[[ 21 -67 -43 -24]
 [-13 -67 -24 -11]
 [-42 -68 -24 -22]]
->
[[ 21 -67]
 [-13 -67]
 [-42 -68]]

[[-10  33 -50  49  40]
 [-57  46 -27  17  -9]
 [ 40 -38 -46 -25  42]]
->
[[-10  33]
 [-57  46]
 [ 40 -38]]

[[ 10   8 -35  17  57]
 [-14   7  12  -4  -3]
 [ -4  10 -31  26  50]]
->
[[ 10   8]
 [-14   7]
 [ -4  10]]

[[-71   1 -23]
 [-68  -7   1]
 [-69 -50  -5]]
->
[[-71   1]
 [-68  -7]
 [-69 -50]]

[[-70 -45   7  24]
 [ 44  46 -34 -69]
 [ 50  54  50 -36]]
->
[[-70 -45]
 [ 44  46]
 [ 50  54]]

[[ 14 -75]
 [-64 -58]
 [ 60   0]
 [ -1  50]
 [ 57 -55]]
->
[[ 14 -75]
 [-64 -58]
 [ 60   0]]
---
[[ 27  17  -5 -32]
 [ 42  14   1 -59]
 [  0  27  26 -64]
 [ 44  24  -8 -73]]
->
[[17 -5]
 [14  1]]

[[-56 -36 -60]
 [-38 -44 -58]]
->
[[-36 -60]
 [-44 -58]]

[[ 46  50 -24  65]
 [ 32  21 -18  29]
 [ 39  46 -19  65]]
->
[[ 50 -24]
 [ 21 -18]]

[[-15 -62  21 -62  -1]
 [ 42  17  17  17  40]
 [-40  -5  16  -5  13]
 [-25 -64   7 -64   1]
 [-12 -60  28 -60  -3]]
->
[[-62  21]
 [ 17  17]]

[[ 20  59  -5]
 [ -4  -7  35]
 [-33  45  39]
 [ -4   3 -11]
 [ 32  -1  30]]
->
[[59 -5]
 [-7 35]]

[[ 18  15 -28]
 [-17  -7  15]
 [ 74   2 -33]]
->
[[ 15 -28]
 [ -7  15]]

[[  4  -3  64]
 [-16  17  -1]]
->
[[-3 64]
 [17 -1]]

[[ -5 -56  18]
 [ 14 -52  13]]
->
[[-56  18]
 [-52  13]]
---
[[-41 -50 -35 -26 -18   5  17 -22 -58 -38]
 [-42   9 -41 -44 -60  24 -10 -29 -66  37]
 [ 32   5  21  30  43 -30 -18   1  76 -14]]
->
[[ 32 -42 -41]
 [  5   9 -50]
 [ 21 -41 -35]
 [ 30 -44 -26]
 [ 43 -60 -18]
 [-30  24   5]
 [-18 -10  17]
 [  1 -29 -22]
 [ 76 -66 -58]
 [-14  37 -38]]

[[-16 -10  11  18  10   1 -14]
 [  7 -33 -26  62  43   6  10]
 [ 57  30 -36 -15 -19  31  34]]
->
[[ 57   7 -16]
 [ 30 -33 -10]
 [-36 -26  11]
 [-15  62  18]
 [-19  43  10]
 [ 31   6   1]
 [ 34  10 -14]]

[[ 15   6   0   7   2  17  -8  -6  -3  73]
 [-15  13  -1  -2   5  -9  14   4  -5 -61]
 [  9  15  -4   0 -18   4  -9  15   6   9]
 [ -1 -12  -3   5   5   4   5 -12   1   6]]
->
[[ -1   9 -15  15]
 [-12  15  13   6]
 [ -3  -4  -1   0]
 [  5   0  -2   7]
 [  5 -18   5   2]
 [  4   4  -9  17]
 [  5  -9  14  -8]
 [-12  15   4  -6]
 [  1   6  -5  -3]
 [  6   9 -61  73]]

[[-24  -5]
 [ 53  29]
 [  2  73]]
->
[[  2  53 -24]
 [ 73  29  -5]]

[[ -5  38  17 -20  32 -33   7  29  25 -11  -4  17  12  19]
 [  7  -7 -21  32   7  26   9 -20 -28   2   4  53 -15  -7]
 [-18  28 -27  20 -13 -40 -21  41   4   8   6  14   3  19]
 [  7  29 -22 -22  32  24   6 -20  15 -13  15  50 -13  10]
 [  3  13  -2  33  28  22  14  -8 -21  -2  -8  57 -12   1]]
->
[[  3   7 -18   7  -5]
 [ 13  29  28  -7  38]
 [ -2 -22 -27 -21  17]
 [ 33 -22  20  32 -20]
 [ 28  32 -13   7  32]
 [ 22  24 -40  26 -33]
 [ 14   6 -21   9   7]
 [ -8 -20  41 -20  29]
 [-21  15   4 -28  25]
 [ -2 -13   8   2 -11]
 [ -8  15   6   4  -4]
 [ 57  50  14  53  17]
 [-12 -13   3 -15  12]
 [  1  10  19  -7  19]]

[[-11  -9   5  -9 -45 -12  -3   1  13  20]
 [-70  13   4 -41 -74  23   1  32  17  60]
 [ -7  54  11 -17  45  -6 -13  42 -35  14]]
->
[[ -7 -70 -11]
 [ 54  13  -9]
 [ 11   4   5]
 [-17 -41  -9]
 [ 45 -74 -45]
 [ -6  23 -12]
 [-13   1  -3]
 [ 42  32   1]
 [-35  17  13]
 [ 14  60  20]]
